In the rows, zero is written as 128.
A single turn carries every row of the set below to another of its rows. Some are shown first; where does it send the rows asked next?
pev: [ 88 136 104 156 131  95 105 145 106 107 137 147 120 115 131]
binod: [ 67 129 121 123 145  93 124 129 133 108 148 110  84 144 129]
tisin: [111 129 150 104 141 144 145 106 126 146 104 123 139 137 126]
Dola: [101 129  96 120 132 141 135 121 135 121 153 166 142 145 127]
Kobi: [ 95 144 104 156 128  93 103 148 108 112 125 149 114 110 133]
mup: [148 153 140 150 127 142 137 120 147 147 139 138 107 151 114]
vutof: [ 96 149 109  89 141 100  93 145 142 137 122 101 101 128 136]
pesa: [131 159 107 139 126 125 124 134 147 156 101 166 118 127 144]
tuz: [ 97 152 128 114 150  94  87 145 139 157 115  95 108 138 144]
kavov: [115 131 146  99 138 143 146 107 128 144 100 125 135 134 126]
vozan: [ 81 138 132 118 159 100  89 138 133 148 140  92 125 154 139]
Tusof: [114 140  89 111 123 138 134 127 142 123 134 171 126 130 130]
Defa: [100 154 118 102 144  96  89 147 142 148 114  98 102 130 141]
Levo: [149 153 128 138 121 145 139 120 148 137 141 140 103 144 111]
supet: [141 145 128 137 124 148 141 116 145 133 154 139 110 151 107]
nugaf: [112 131 152 106 141 142 145 106 126 148 101 122 139 137 127]
gebu: [115 133 149 105 139 142 144 108 128 148  97 124 134 134 127]
gib: [ 78 132 123 106 156 105  93 137 132 136 149  94 125 151 134]
vuz: [ 69 134 140 148 153  87 118 130 131 128 138 104  89 152 137]
rodi: [ 94 144 112 168 133  92 101 148 107 120 124 146 118 115 136]
melu: [138 145 134 143 128 147 139 115 143 136 157 137 115 156 108]
vozu: [ 96 126 113 140 142 139 131 119 132 133 157 161 152 159 132]
safit: [140 146 138 150 129 145 138 116 143 142 153 136 116 157 111]
Kek: [ 84 149 135 143 145  82 116 137 137 135 114 108  73 137 142]
Zurik: [ 90 140 101 154 129  95 104 147 107 108 131 149 116 111 131]
bevo: [ 96 145 108 162 131  91 102 147 107 118 122 147 115 111 135]
vevog: [114 132 152 106 141 143 144 107 127 149  99 123 136 135 128]
tagot: [125 157 124 158 138 123 122 132 141 168 105 161 129 140 148]
Lapu: [ 88 141 107  85 143 103  95 141 139 128 136 101 107 134 132]
ter: [ 73 136 115 115 138  92 125 132 136 107 137 113  74 134 130]
Puzom: [ 82 144 116 118 136  88 122 136 140 115 124 114  67 128 134]
vil: [ 90 141 115 169 135  92 101 145 104 120 129 145 123 119 135]
nin: [ 80 133 113  92 148 106  95 137 134 128 147  98 116 144 131]
sazib: [ 77 143 142 151 151  83 116 133 134 136 124 105  81 147 141]
Fime: [114 146 132 167 144 126 121 126 135 167 123 157 144 155 146]
didu: [ 87 148 125 129 139  84 118 137 140 127 113 111  66 130 139]
Gizo: [ 89 145 134 121 156  96  87 142 135 157 126  92 118 147 143]
semum: [144 151 140 153 129 143 136 118 144 146 145 136 113 154 113]
surom: [112 130 146 100 139 145 146 107 127 143 104 124 136 135 125]
naniv: [101 133 127 160 147 132 126 121 132 151 144 157 153 162 139]
nezam: [ 86 136 108 161 134  96 104 144 104 111 138 146 124 119 131]
muvu: [ 87 137 112 167 135  93 102 144 103 115 135 144 125 121 134]
tad: [115 132 147 101 137 143 146 108 128 147  98 124 134 133 127]
Pado: [149 155 133 145 123 143 137 121 147 144 138 139 104 147 113]
rarop: [111 128 148 102 140 145 146 106 127 144 105 124 138 136 126]
miv: [ 64 129 132 137 151  91 122 128 130 117 147 106  89 152 133]
vibul: [126 153  93 118 120 131 129 132 147 137 113 171 116 123 137]
vave: [144 150 126 135 122 147 140 118 147 133 148 140 106 147 108]

gib turns into vozan
safit turns into semum
And these:
vil turns into rodi
miv turns into vuz
rarop turns into tisin
Fime turns into tagot

